0: [-53  77 -33  41 -16  -2  54  37  40  23 -26   2  33 -20   2  29 -37  -9
  23 -48 -50 -40  -8 -32 -36 -31 -31 -16   1 -29  36 -15 -15  12   1 -33
 -16]
1: [-50  -4 -93 -20 -13 -23  51 -19  29  59  18   0  16  19  25   7 -13  -6
  21  -5  45  54 -86  -3  23  -8  36 -30  26 -60 -23 -27   1  31  28 -50
 -44]
2: [ -5 -11   0   2  12 -44 -42  54   3  39  26  -3  10 -26  -2   0  11 -24
  15  32  17 -21  48  13  50  51  37  -6  20  23  -8 -12 -12  14  -3 -21
 -59]
3: [ 38 -13  -8  20  -2 -65 -57  19  38  18   8   5 -47 -49 -11 -32 -23 -36
  26  18  27  19  22  18  20  23  23  -6  11  21  27 -51 -19  30  25  -9
 -54]
4: [-14  30  -8 -11  -9 -19  42  19   5 -19 -60  25  36 -28  78  24  60 -10
   7  -9  -5  30  78   4 -24   2 -19  43  21 -37 -34  -1  74  -4 -15 -12
  -4]
5: [ 23 -60 -11 -19 -28   8 -32  39  24  27 -24  47  10  -7  44  32  28  17
 -10  30  20  38 -16  -2  29 -35  16  22  -5 -95 -60   2  15 -23   8  -6
   2]
6: [  9  -7 -21 -12 -10  44  28 -16 -29  42 -25 -11 125  22  -7   6 -10  64
  46   1  31  56 -73  31   5 -53  18 -24 -77 -33  -5  19  -5  21   9 -25
  35]
7: [-14  67 -24  -8  16  13  68   7 -27  41   5 -34  25 -25  14  -3   4  14
  34 -32 -24  -7 -45  20   8 -48 -35 -72 -11 -33 -11  -3  -2  11 -12 -43
 -14]
8: [-36  34 -20  46   8 -17 125  -6 -27   2  11 -34  34 -18  22  21   0 -31
  16   2 -29 -17 -39 -15  35  -4 -39  -2  -8 -12  14 -33 -26  10 -37   5
  -8]
9: [ 55  15  67 -21 -32  25 -15  37 -61 -90  17 -87  17   5  26  15  72 -21
 -56 -46 -38  15  10   3 -41 -35 -59  40  28  26  51 -56  86  40 -32  -3
  26]
10: [-30 -13 -49   2   9 -45 -17  -7   7  16 -57  34 -34  20  38  91  24   3
  11   6  19  43 -20  17  11 -34  22  17  28 -41 -24 -44  45 -10   5  -1
  38]
11: [-28  11  11  23 -26  -8  -5 -56  24  16  42   5 -28  -4   7 -45 -27   5
 -12  16  27 -16  -2 -18  19  -6   5 -14 -12  13  30  -2 -60 -22  11  -2
 -26]
12: [-18 -44   3  14 -24  21  19  -7  10 -62 -31   1 -52  57   7  44  69  -2
 -58  20 -28 -17  13 -38 -62  -7  65  45  28 -30  26 -27   7 -53 -13  30
   8]
13: [-40 -10 -55  12 -21 -37  51 -15  17  58  20  11 -25   0  -3   9 -31  12
 -18   5 -27   1 -96   7  -1 -23  57 -22 -37 -33 -21  38 -37  -7 -22   0
  16]
14: [-48 -19 -33  31  -2 -19 -49 -79  -9  52  58   2  37 -10 -83 -35 -32 -25
 -14   4   9 -64   5 -51  23  26 -21 -40  15  -9  16 -23 -63   6   7   1
  -8]
15: [ 33  19   4 -31   5  27   2   3  55 -10 -31 -14  76  19  50  19  28 -22
  16 -58 -14   4  39  -5 -48  -9 -35  63 -39 -21 -37  29  51  33 -24 -14
 -36]
16: [ 38  -1  31 -29 -34  29  25   2 -70   5   9 -14   9  35   3  17 -11  33
 -11   9   2  44 -48  18  -5 -19 -10 -18 -18  -5 -29  16  -2   3 -17  28
  41]
17: [ 25  35  13 -35   3   1  24  -3 -22  -6  26  -7  40  47   2  13 -12  24
  20 -20  22  28 -62  21  -5  -6 -21   2 -34  -3 -29 -11  17  14   0 -13
  41]
18: [ 22 -42  54  22  19  34 -61  10 -24 -49  25 -56  22 -24 -38 -49   7   5
   2 -40 -14   6  24  20 -28  11   3   4 -51  72  71  48  25 -48  -7  11
  37]
19: [ 12  20  11 -32 -27 -11 -79 -82  94  22 -69  27  67 -17  21  -9 -10  42
  -1   6   1 -19  19   5  22  -2   4  -9 -53  -2 -61  18 -46 -17  44 -44
 -46]
20: [ 61  -3  62 -33  -8  57 -13  24 -46 -58  32 -68  57  27 -12 -23  20  26
 -38 -10 -42  53 -25  53 -70 -18  28  29  50  56  32  14  73  25 -55  36
  54]
21: [-13 -52  10  29   1  28 -14   5 -64 -54 -11   3 -41  48  22  25  64  -1
 -33  50 -10  -4  13  -3 -43 -44  81 100 -15   9  22  -8  10 -51 -12   4
 -16]

[ 75 -13 101 -13  -1  38 -80  -1 -31 -66  74 -26  -9  25 -52 -45  -5  20
 -65 -14   9  10  50  25   4  40   3  27 -13  77  37 -30 -10   6 -28  21
  45] -> 18 20 9 16 11
[ -5 -18 -16  54   9   8  -9  33  10 -40  10  -2 -34 -52 -38 -41 -33   4
 -29  39  32 -23  14  -3  25  33 -13  13  38  28  70   6 -45 -61   1  60
  13] -> 11 3 2 18 14
[ -1  45   9 -30  -4  -5  61 -21 -34  36  26 -23   7  17 -20  23 -41  -4
  54   4  33  42 -69  46   8   9  35 -18  -7 -38 -50 -16  14  31   3 -21
  42] -> 17 16 7 1 13
[ -6  25 -13 -11 -15  -4  22  -1  53  58  -2   6  30  38  50  42 -43  12
  58  12  41  42 -52   8  25   6  28 -12  -9 -26 -62  22  -8   9   8 -20
 -44] -> 1 17 13 5 7
[  9  21  52  28   0  19 -74  41 -16 -59   3 -39  36 -25 -19 -53  21  68
  15 -33  36  12  63  14 -36  13  10  16 -36  68  58  47  40 -23 -29  16
  35] -> 18 20 17 16 11
[-62  25 -39  56 -10  -7  51   9 -32  38 -12 -49 -15   2  49  33  -1 -16
  24 -10 -59 -22 -35  14 -28  12 -67 -25 -15  17  19 -20  10   4 -12  10
  15] -> 8 0 7 17 13
[  7  31 -16 -24   7  14  36 -18  13 -19 -19 -20  38 -17  71  32  44  23
 -53  31 -34 -10  36  15 -12 -43 -57  24  37  14  -9 -15  34  47  11  46
  33] -> 4 15 16 17 8
[ 52 -19  63  37   2   2  11  49 -93 -26  45 -16 -85 -12 -10 -58  29 -11
 -12  -2  40  -2  88  29  11  66  34  24  52  78  75 -22  34 -58 -50  35
  29] -> 18 2 21 3 20
[  1  -2 -37 -31 -16   5  12  -5   4  -5 -24 -15 -39  15  47  58  16  -6
  19  -2  13  39 -26  -6 -10 -55  14  26  52 -41 -39  -2  21 -34 -13 -38
   5] -> 10 5 4 17 16
